Small tables with named rows and columns. After each table, cells are looked up by row and column.

Table Getu
         Zoru  Savam  Boduso   Nez  Kupap  Visopo   Deg  Kimizel
Lani     5456   6069    5661  5534   6114    6359  6252     5631
Gisif    4406   5363    5993  4955   7242    5898  6824     7028
Lel      5401   5148    5124  4597   5921    6608  5542     7433
Pulo     5550   6598    5086  6419   4731    5608  6522     4236
Vuf      6203   4837    6718  3791   8221    8024  4593     8395
Vusuv    5068   5898    7111  5100   8481    6773  6644     6281
Midoneb  7339   5210    2894  6857     12    3712  3406     4749

What is the Deg of Lel in Getu? 5542
What is the Zoru of Vuf in Getu? 6203
What is the Kimizel of Midoneb in Getu? 4749
What is the Zoru of Lani in Getu? 5456
What is the Zoru of Pulo in Getu? 5550
What is the Kimizel of Vuf in Getu? 8395
What is the Visopo of Vusuv in Getu? 6773
What is the Boduso of Pulo in Getu? 5086
What is the Nez of Gisif in Getu? 4955
What is the Deg of Vusuv in Getu? 6644
What is the Nez of Vuf in Getu? 3791
What is the Kupap of Vusuv in Getu? 8481
What is the Savam of Lel in Getu? 5148
What is the Zoru of Lel in Getu? 5401
What is the Kimizel of Pulo in Getu? 4236
What is the Boduso of Gisif in Getu? 5993
What is the Savam of Lani in Getu? 6069
Which row has the largest Kimizel? Vuf

Lom:
cols = Betamor, Kebedam, Zisa, Pevulo, Mevi, Bof, Fad, Kuzaluk
Pelu: [144, 165, 185, 163, 92, 195, 128, 102]
Zeve: [155, 141, 169, 180, 79, 189, 129, 91]
Mukur: [147, 177, 168, 137, 68, 160, 170, 90]
Tisebu: [111, 239, 194, 230, 100, 220, 177, 82]
Giresor: [110, 134, 106, 143, 29, 121, 172, 124]
Nones: [133, 165, 205, 140, 109, 197, 94, 159]
Gegaf: [119, 221, 192, 215, 99, 213, 166, 84]

Betamor of Giresor = 110
Zisa of Gegaf = 192
Kuzaluk of Nones = 159
Kebedam of Pelu = 165
Kebedam of Tisebu = 239
Pevulo of Giresor = 143

Modusi =
         Sasoto   Pel
Lelobem    66.5  23.6
Mevezod    78.9  31.9
Mozunag    62.2  21.0

What is the Sasoto of Lelobem in Modusi? 66.5
What is the Pel of Lelobem in Modusi? 23.6
What is the Sasoto of Mevezod in Modusi? 78.9
What is the Sasoto of Mozunag in Modusi? 62.2
What is the Pel of Mozunag in Modusi? 21.0
What is the Pel of Mevezod in Modusi? 31.9

Vun
           Navo   Tulen  Debeba
Viduv     77.65   81.93   55.79
Dazase   -17.22  -34.57   86.91
Kefava    54.41   57.85  -11.71
Bitarul   25.69   34.22  -65.31
Sobugu    64.54   67.65  -25.68
Bab       66.42   67.66   63.78
Zomubo   -62.81  -55.77   64.31
Suv      -12.71   22.75   11.93
Lil       15.53   35.47  -69.64
Pobukav  -74.08  -34.54  -50.45
Dufel     65.90   81.44   98.37

Kefava, Debeba: -11.71
Bab, Debeba: 63.78
Pobukav, Debeba: -50.45
Dufel, Debeba: 98.37
Sobugu, Tulen: 67.65
Bitarul, Debeba: -65.31
Bitarul, Navo: 25.69
Viduv, Debeba: 55.79
Kefava, Navo: 54.41
Bab, Tulen: 67.66

Nolin:
	Pok	Raremer
Ruriza	-17.366	33.464
Vagot	-71.564	-48.213
Petaku	-34.538	69.404
Nuf	29.043	58.655
Zok	-8.631	-18.034
Lemedud	-7.688	-50.043
Zasidos	-25.679	-13.269
Befip	23.451	-1.498

Raremer of Ruriza = 33.464
Pok of Nuf = 29.043
Raremer of Lemedud = -50.043
Raremer of Befip = -1.498
Pok of Petaku = -34.538
Raremer of Vagot = -48.213
Raremer of Zok = -18.034
Pok of Vagot = -71.564
Pok of Ruriza = -17.366
Pok of Lemedud = -7.688
Raremer of Petaku = 69.404
Pok of Zok = -8.631
Pok of Befip = 23.451

Faz =
|  | Nem | Bimaki | Ramirin | Riko | Misigil | Fugo | Nula | Molu | Divi | Givu |
|---|---|---|---|---|---|---|---|---|---|---|
| Sogefiv | -0.56 | 0.20 | 0.25 | -0.10 | -0.48 | 0.46 | -0.75 | 0.54 | -0.23 | -0.62 |
| Zapib | -0.24 | 0.16 | -0.42 | 0.05 | -0.13 | 0.02 | -0.62 | 0.21 | -0.29 | -0.65 |
| Fug | 0.30 | -0.06 | -0.25 | -0.01 | 0.28 | 0.17 | -0.38 | -0.48 | -0.69 | -0.54 |
| Gisuna | -0.55 | 0.11 | -0.48 | 0.27 | -0.35 | 0.00 | -0.69 | 0.43 | -0.01 | -0.64 |
| Kapi | -0.51 | 0.11 | 0.46 | -0.09 | -0.55 | 0.31 | -0.70 | 0.46 | -0.38 | -0.60 |
| Kol | -0.55 | 0.34 | -0.11 | -0.07 | -0.07 | 0.71 | -0.84 | 0.35 | -0.08 | -0.63 |

What is the Nula of Fug in Faz?
-0.38
What is the Misigil of Kol in Faz?
-0.07
What is the Bimaki of Kol in Faz?
0.34
What is the Misigil of Zapib in Faz?
-0.13
What is the Fugo of Zapib in Faz?
0.02
What is the Nula of Kol in Faz?
-0.84
What is the Nula of Sogefiv in Faz?
-0.75
What is the Givu of Kapi in Faz?
-0.60
What is the Molu of Sogefiv in Faz?
0.54
What is the Riko of Kol in Faz?
-0.07
What is the Misigil of Gisuna in Faz?
-0.35
What is the Divi of Zapib in Faz?
-0.29
What is the Ramirin of Zapib in Faz?
-0.42
What is the Nem of Zapib in Faz?
-0.24
What is the Givu of Fug in Faz?
-0.54
What is the Nem of Kol in Faz?
-0.55
What is the Molu of Gisuna in Faz?
0.43
What is the Riko of Sogefiv in Faz?
-0.10
What is the Divi of Kapi in Faz?
-0.38
Which row has the largest Divi? Gisuna

